(in the rows, 128 means zero)
The same turns and mirrors carry the whole set onto itself, and each row onto the other rows of its family. Which rows share a family with each named row? Give them in list order.
These 32 rows form 4 families of 8 rows each.
Z8: [113 161 116  99 136 125 116 102 185 127 134  95 145 124 104 119 109 134
 125 126 120 127 126 134 142 141 155 108 106 135 110]
Z195: [155 106 146 128 104 134 148 129 126 135 123 161 107 112 164 133 118 134
 118 144 122 125 149  75 136 141 133 155 102 152 155]
Z364: [145 112 128 114  98 135 156 133 120 135 117 166  99 122 160 138 109 123
 115 136 127 132 142  89 132 149 134 163 101 140 162]
Z464: [131 121 114 127 112  99 158 119  78 169 117 149 133 125 124 158 115 154
  85 129 118 135 163  89 124 137 138 111 160 157 115]
Z293: [103 152 108  92 130 116 119 113 179 123 127  94 139 137 108 107 116 144
 120 128 120 145 126 126 129 144 164  97 110 121 108]
Z633: [114  93 125 147 146 101  97  99 137 143 122 146 144 140 149 132 143 107
 110 110 138 121 140 110 152 144 169 135 175 146 126]
Z483: [119 129  99 121 146 109 121 140 128 115 110 131 103 116 117 126 115 159
 100 139 141 107 148  96 132 172 185 141 124 115 142]
Z374: [140 152 163 103  88 135 149 121 165 142 125 135 117 131 127 103 121 110
 126 116 110 128 144 131 120 128  90 122 107 141 140]
Z379: [139 110 123 128 101 136 161 133 135 150 142 174 100 128 156 134 101 125
 114 150 122 126 151  83 142 141 130 145 111 155 161]
Z270: [119 141 105 124 150 105 110 143 135 121 121 129 103 116 115 126 111 155
 108 128 129 103 133  87 140 181 181 134 134 129 140]
Z766: [151 139 126  89  98 102 140 129  88 164 113 104 148  94 158 126 128 109
  89 139 123 165 142 132 112 121 110 116 132 129 141]
Z258: [102 133 129 125 149 105 117 105 131 143 130  93 151 128 179 106 132 108
 116 138 118 141 123 172 109 134 139 121 143 134 154]
Z317: [137 111 125 128 107 116 149 124  96 170 129 147 137 125 117 167 116 147
  92 141 113 133 154  81 134 137 135  99 176 152 114]
Z254: [137 155 155  94  84 140 143 124 166 142 135 134 123 145 142 105 120 103
 124 115 121 131 146 121 125 123 102 118 106 151 121]
Z592: [118 121 115 126 111 102 150 116  86 166 127 139 125 115 123 165 118 152
  99 128 113 137 162  82 137 142 127 109 174 150 104]
Z10: [ 92 122 128 114 154 115 124 108 123 159 126  88 162 116 161  99 136 102
 125 136 131 149 131 156 114 141 158 118 130 126 153]
Z897: [110 160 117 100 133 126 112 111 179 127 132  94 137 131 107 108 106 143
 113 136 136 127 138 126 134 138 161 105 111 130  92]
Z752: [111 110 116 142 153 103 109  93 141 141 143 151 151 133 138 137 128 116
 116 114 127 124 142 121 161 126 161 128 189 146 116]
Z940: [132 140 118  87  95  99 159 134 106 162 118  98 140  86 146 113 134 123
  94 143 113 158 164 127 118 126 105  94 143 123 128]
Z300: [143 142 162  89  81 143 146 128 167 134 125 133 131 131 126 103 125 114
 135 123 114 137 147 117 116 119 107 107 118 150 124]
Z971: [117 129 104 133 150  94 114 136 134 117 120 126 105 125 139 120 127 160
  96 131 130 111 141  85 138 174 180 137 114 121 148]
Z588: [146 109 131 123 103 127 148 131 124 141 118 162  93 106 150 135  99 138
 115 144 121 136 131  80 138 153 124 162 106 138 156]
Z630: [139 115 119 138 104 105 157 111 110 163 118 150 125 125 141 160 118 141
 101 136 105 146 169  83 138 136 133 111 169 163  93]
Z599: [105 158 116 100 126 128 104 102 166 127 117  80 131 131 112 127 116 136
 120 147 128 132 133 135 113 155 162 109 109 122 105]
Z66: [141 139 118  92  90 102 144 132  93 162 108  98 134 107 146 127 132 123
  93 154 115 168 131 135 118 128 103  99 143 123 141]
Z692: [129 117  89 126 145 102 112 142 152 117 114 132 106 124 145 131 114 139
 101 140 134  99 143 104 130 183 174 142 133 117 150]
Z967: [137 129 121  98  98 105 143 130  88 172 101  91 143  89 154 126 123 118
  93 141 120 157 145 128 115 137  99 111 135 122 141]
Z123: [112 136 138 121 159 115 121 115 131 154 133 105 165 135 169 100 132  99
 125 130 129 147 126 168 104 132 144 127 151 139 132]
Z891: [117 129 134 131 151 116 120 110 132 160 119 100 162 125 170  99 125  90
 125 131 121 143 129 171 119 133 143 122 146 131 153]
Z230: [111  98 108 133 153  96 111  98 139 139 136 153 160 135 136 136 130 133
 101 115 143 118 138 119 152 126 157 133 181 146 106]
Z561: [112  97 123 145 153 106 102  96 145 137 150 145 160 128 149 144 127 123
 101 117 130 106 143 115 145 130 159 128 179 148 128]
Z778: [126 158 155  93  70 141 133 117 152 146 140 129 115 131 113 108 131 110
 115 132 126 132 152 115 129 115 101 108 114 144 127]

The rest of the family of Z891: Z364, Z483, Z254, Z592, Z897, Z752, Z967
The rest of the family of Z10: Z633, Z379, Z940, Z630, Z599, Z692, Z778

The same turns and mirrors carry the whole set onto itself, and each row onto the other rows of its family. Which rows share a family with each named row? Give them in list order.
These 30 rows form 5 families of 6 rows each.
Z674: [152 161 145 132 127 167 111  98 105 132 129 144 105 114]
Z139: [132 148  92 147 128 127 151 118 116 129 168 130 142 110]
Z679: [123 155 103 141 115 142 154 115 127 117 168 137 118 114]
Z489: [141 144 145 141 129 154 118  93 116 143 112 135 109 101]
Z574: [117 143 154 161 109 132 129 136 137 156 143 123 167 123]
Z911: [141 158 144 121 128 147 138  98 139 139 115 133 110 102]
Z917: [154 163 150 121 123 161 129 118 127 137 118 136 100 112]
Z909: [119 122 128 102 153 114 101 149 109 138 148 143 100 156]
Z552: [127 133 144 102 130 157 112 154 118 137 125 117 157 174]
Z848: [141 161 106 149 115 120 152 115 133 124 172 124 139 133]
Z309: [108 153 160 162 112 127 101 126 125 156 141 115 145 115]
Z813: [133 126 124  97 149 160 132 153 120 127 139 107 163 161]
Z739: [128 114 111  93 144 156 113 140 103 143 138 102 153 148]
Z227: [107 130 150  98 147 131  93 149 114 130 154 147  99 154]
Z712: [110 127 129 116 155 100 123 164 115 128 152 124 100 158]
Z89: [ 86 151 161 155 127 124 105 128 134 139 136 111 140 112]
Z772: [137 183 110 134 113 119 135 145 121 119 155 132 117 118]
Z276: [121 114 135 119 146 123  94 135  97 119 164 135  95 159]
Z903: [ 98 152 149 169 119 146 109 127 111 135 158 103 147 113]
Z929: [126 107 140 154 163 111 133 126 134  98 129 121 139 161]
Z659: [128 171 119 150 111 127 150 131 134 110 172 124 124 123]
Z796: [106 128 146 108 139 139  89 143  97 118 157 119  92 154]
Z670: [160 120 153 111 167 115 131 115 128  96 137 125 145 148]
Z901: [125 167 170 128 143 135 135  90 137 132 124 133 109 117]
Z116: [ 81 142 156 169 131 151 121 128 122 133 140 115 134 115]
Z945: [158 139 120  99 152 154 127 143 108 136 139 103 157 153]
Z194: [135 101 145 135 163 143 135 126 121  84 132 108 137 151]
Z498: [120  89 138 139 159 123 141 114 130  96 145 113 129 147]
Z972: [140 116 159 141 173 119 120 126 123  92 135 120 133 162]
Z660: [160 117 113 105 133 155 115 135 100 134 133 103 152 146]

The rest of the family of Z813: Z911, Z909, Z309, Z659, Z972
The rest of the family of Z660: Z674, Z139, Z796, Z116, Z498
The rest of the family of Z945: Z917, Z848, Z227, Z89, Z929

